The rows below come in pairs that one turn or mirror swaps. Which row does each named row swap with?
The rows were stretched afterwards, more along some directions than others.
Lafor: [ -4   0  15   7  -2   3  -2   5 -18  14  12  -2   1  10  -9   9]
Rosuk: [  1   4  11  14 -13  -4 -13   6 -20  10   8  -9   8   7   3  19]
Ziva: [  4 -11  25  17  18  33  -1  -9 -31 -16   5 -14   4   0 -19 -19]
luze: [  1 -13  51  22  -4  26 -12  12 -35   8  -1 -14  -4  27 -28  -4]
vule: [ 33  -1  14   4  -8  20   7  -5  -8  -9  -2 -25 -13   1  -8  -1]
Damad: [ 12  -1  14  17  -2  12 -13 -16 -12  -9  -7 -13  20  11 -30   7]
fozur: [ 22  -4  43  30 -12  31 -10  15 -37  14  -7 -16  -9   6 -26   8]
risu: [  1  -4  37  41   1  38 -14   8 -48  -4  -4   1  17  10  -1  16]
Rosat: [ 16   3  39  17  10  33  -8  -4 -26 -16  -9 -18   9  24  -8 -22]
Nopa: [ 11   2 -16  18 -17  15  11   2 -16  -5   0 -11 -11  -6   6  -6]
Piv: [  2  -7  37  39   9  44 -13  11 -54  -4  -6  -5  13  13  -5  11]
borod: [  7 -14  45  13   1  33   2  23 -31  -1  -4 -21   5  31 -21  -4]
nobul: [ 24  -7  11  24  -5  50 -11  20 -29  -2 -10  -2   4   9  -5  -8]
gom: [  6  -1  39   6   6  24  -8   4 -17  -8  -6 -13  26  33  -6 -14]
Motus: [ 18  -1  11  12  15  30  13  -8 -23 -13  -3 -10 -27  -6   3 -13]
dedug: [ 28  10  17  25 -17  23   9  11 -39  12  -4 -23  -9   1 -18   3]
nosop: [ -2   4  10  15 -21 -13 -17  13 -21  23   7  -3   8  10  -1  23]
Rele: [  6   2 -14  20 -19  -8  -8  -6 -16  15  -3  -2  15  -5  -3  24]
Las: [  1   4  11  25 -13  22 -14  15 -41  11 -17  -1   4  18  -2  22]
Fis: [ 17  -6  22  34  14  45  -9 -14 -39 -14  -4  -2  -9 -12 -11 -12]
sul: [  4   4  16  15 -18  12 -32  25 -32  11   8   1  21  16 -12  16]
Sus: [  2   1  40  31   0   0 -25  17 -32  15   3   1   3  25 -20  14]
fidi: [  1 -11  30  39   6  48  -5  13 -45 -16  -6  -7  -3  12  -6 -25]
vusi: [ 11   0 -11  20 -10  -6 -10 -15  -8   3 -11  -4  23   0 -10  21]
bemem: [ 10  -4  27  12  -9   9 -12   7 -26   7  10 -16  -2   8  -7  18]
kib: [ 17   3  -3  10 -32   6  -6  33 -16  27   6  -9  -6   8  -9   9]
negu: [ 13   6  18  19 -12  18  10   9 -36   9  -7 -26   6  15 -18   0]
biga: [  8 -14  41  25  10  46  -4  10 -46  -5  -9 -10   6  18  -3  15]
faruk: [  7  -3  29  37   6  44 -17  10 -49  -1  -1   3  15   8  -7  14]
mados: [  8  -1  36  23  -5   5 -10   9 -25   9 -18 -10 -11  28 -18   6]
kolo: [  1   0  42  35   8  23 -27  15 -42   7   8   7   6  18 -13   8]
gupo: [  7   2   8  19 -18  24 -14  29 -39  15 -13   4   9  18   3  22]
pufu: [ -5   3  27  22  -8  15 -37   9 -35   2   2  -2  21  20 -17   9]
rik: [  7 -12  41  21 -13  25 -11  15 -28  14  -3 -15  -6  19 -26   1]
Zim: [  9  -2  32  26  -8   6  -7   8 -25   8 -20 -11 -16  23 -17   5]
kuz: [ -6   4  19  20 -24  -9 -11  15 -24  19   9  -3  12  12   3  29]
pafa: [  2 -12  46  21  -9  23 -13  13 -29  12  -2 -13  -3  23 -28   2]
Gusez: [  9  -4  16  18  -1  16 -13 -13 -11 -12  -7 -12  20  13 -28   5]
nel: [ 12 -16  51  17   6  41   5  18 -36  -3 -11 -22   3  29 -19  -5]
nuv: [12 -1 27  0 -6 21 -4  8 -5  7 -1 -8 14 22 -9 17]
Pulu: [ 26  -4   9  17  -5  35   5 -14 -17  -8 -10 -12 -16  -1  -9   3]
fuvil: [ 25  -4  16  18  -5  38   1  -7 -18  -5 -10 -10 -15   2 -10   7]
mupe: [ 35  -4   9  11  -6  31   9  -5 -14 -15 -13 -23 -19  -2  -2  -7]
vafig: [ 26  -4  18  18  -6  44   1   0 -18  -2  -8 -10 -15   4 -11   6]

Swapped with Rosat: negu
Swapped with vusi: Sus
Swapped with Fis: Lafor
Swapped with Rele: kolo

The rows below come in pairs that one turn or mirror swaps. Which row does each named row swap with?
The rows were stretched afterwards, more along some directions than others.
bir: [ 22   5   2 -19 -24  -6  -7  14  18 -14  22 -11  34  19 -17  20  -9]
Ruvi: [-26 -14 -28   5   2  21  -2  16 -23  -3   4   7 -34 -16  14  -1  -1]
kabi: [ 10  31  20  15 -18  -6  -3  -1  11  10   4  -3 -12  -1 -42   5  -1]
loz: [-28  -9   9  14  -6  18  -6  11   7 -29   7   9  -7  12 -10  -9 -21]
Luso: [  5  14  16  -3 -28 -19 -20   4  17  -4  14  -2  34  14 -11  21  -7]
Nefit: [  1  13  22 -20  -7   2 -16 -22  -5 -19 -12 -13  -2   0   3 -20   6]
mik: [-19  -7 -14  13  10  27   8  13 -26  19  -7  15 -23 -17   9  -1   2]
leg: [-13   2 -20  19  14  21  13  16   4  10  10   7 -28 -12 -12  -5   6]
Giz: [-27 -12 -19   7   1  29   5  18 -29  12   2  16 -26 -13  15  -4   5]
mezal: [ 21  21  20 -21 -18 -25 -20  -4  25   1  18  -9  39  18 -10  10  -2]
vike: [ 17  -2   4 -22 -21  -2   9  -1  18 -15  29 -13  27   4 -17  16 -10]
Vadof: [  8  17  17  -8 -25 -30 -27  13  21  -9  16   0  43  17  -7  22  -6]
Ged: [-11  -5 -27   8   9  20  10  20 -20   8   0   5 -33 -19  11   4  15]
reg: [-14 -15 -22  13   6  12  -8  18 -22  10   7   4 -10  -9  13   4  12]
gugis: [  8  31  16   5 -24  -8  -5   0   6   9  -1   1   2  -3 -32  12   0]
salup: [ 10  21   3 -12  -6  -2  16 -25 -18 -12 -29  -4  -9 -14  -3  -4  15]
bina: [ 15  29  10   6 -14  -3   6 -10  15   8  -1  -1 -15  -7 -42  10  -3]
zizo: [ 16  13  -6  -7   0  -2  22 -20 -18  -7 -34  -8   8  -4   2   1  15]
Zuli: [  4   0 -12 -18 -14   2   9  -7 -14   9  21 -17 -25  -3 -19   1   5]
Narob: [  6  15 -10   2   5   2  28 -21  -9 -11 -30   9 -10 -11  -4   5   6]
bup: [ -5   6  33 -16 -11  -1 -20 -26  -5 -19   3  -9   3  -5   3 -15  -3]
tigu: [ 21   8   9 -24 -13 -11   3  -2  28 -13  17 -16  26  14 -17  13  -7]
geb: [ 10  -9 -23   7 -13  -8  15   2  -2   2  25 -10 -38 -21 -21  16   2]
kezug: [  6   1 -13  -3  -1  -9  17  -9  -4   7   9 -14 -42 -13 -21   8   7]
Vuf: [ 11  -6 -21  -7  -9  -9  -2  -3  -5  -2  17 -30 -40 -11 -15   7  19]
zof: [-19   0  16  -5 -12  14 -10 -22  -2 -23  -7   1  -8  -6   5 -10 -10]
suza: [ 19   7  -5 -26 -28   2  -2  15  16 -14  22 -15  26  15 -11  12 -11]
ripa: [ 22  -6 -36 -10 -14   2  34 -16   3  -6  22 -17 -19 -24 -24  31  11]
Keto: [  5  17  18 -10 -28 -21 -23  15  21  -5  10  -4  36  14   2  20 -10]
Lum: [ 17  -2  13 -21 -23  -6  -9  -4  24 -10  34  -7  29   4 -24  12 -14]
sini: [-31 -10  17  13  -1  25  -3   4   9 -15   8  15   5   3  -7  -7 -23]
Toba: [ 20   9   8 -19 -13 -17   6 -10  22 -19  26  -8  27  20 -23  12 -10]
fuvaf: [-10 -15 -32  19  -1  17  12  25 -19  10   5  15 -22 -23  13  11   1]
gifin: [  7  18  15  21 -14  -8  -6  -1  11   7   4  -2 -16  -9 -36  10   6]
fem: [ -3  13  25 -21 -17   4 -23 -17  -2 -28  -7 -14  -6  -4  -4 -15  -3]
togi: [  2  -3 -15   6  -5  -2  11   9  -7   8  20  -7 -19  -1 -14   9  -7]
tibi: [ 20  -5  -5 -10 -18  -2  14   7  22  -3  30  -2  38  13 -18  22 -10]
sozum: [ 11  14 -11  -1  -6   3  29 -17 -20 -13 -34   2  -2 -11   5   9  11]
tavek: [-27 -16   0  14  -4  34  13   4   6 -19   7  11 -12   1 -10 -11 -21]
sero: [-27 -12   1   7  -7  15  -1  14  14 -23   4  16   8   5   2  -3 -24]
Lofun: [  8  -5  -9  -4   4 -13   9  -9   1  10  20 -21 -42 -18 -15   2  10]
Pura: [ 13  -1 -20 -11 -13 -14  -8   8   2   4  35 -17 -29 -11 -18  17   9]
Tuv: [-26  -9   6  14  -9  21   0  23  14 -14  17  13   4   2  -6   0 -21]
teraf: [  4   2 -17  -5 -11   0  11  -3  -6   5  24 -18 -31  -9 -27  12   4]
leze: [-26   1   5  10 -15  34  -5  20  11 -20   3  13  -7   5  -8   0 -26]
Moz: [-11 -14 -25  19   0  18  11  22 -17   2   6   8 -45 -26   9  13   3]
Nefiz: [-21 -20 -23  17   6  22   9  18 -20  18   3  15 -17 -26  20  12  -1]
nuvuk: [-25 -16   3  16 -15  14  -3  10   6 -22  28  15  -2  -2  -8   5 -17]

Swapped with Moz: togi
Swapped with Luso: Nefit
Swapped with leg: ripa
Swapped with Lofun: Nefiz
Swapped with bir: loz

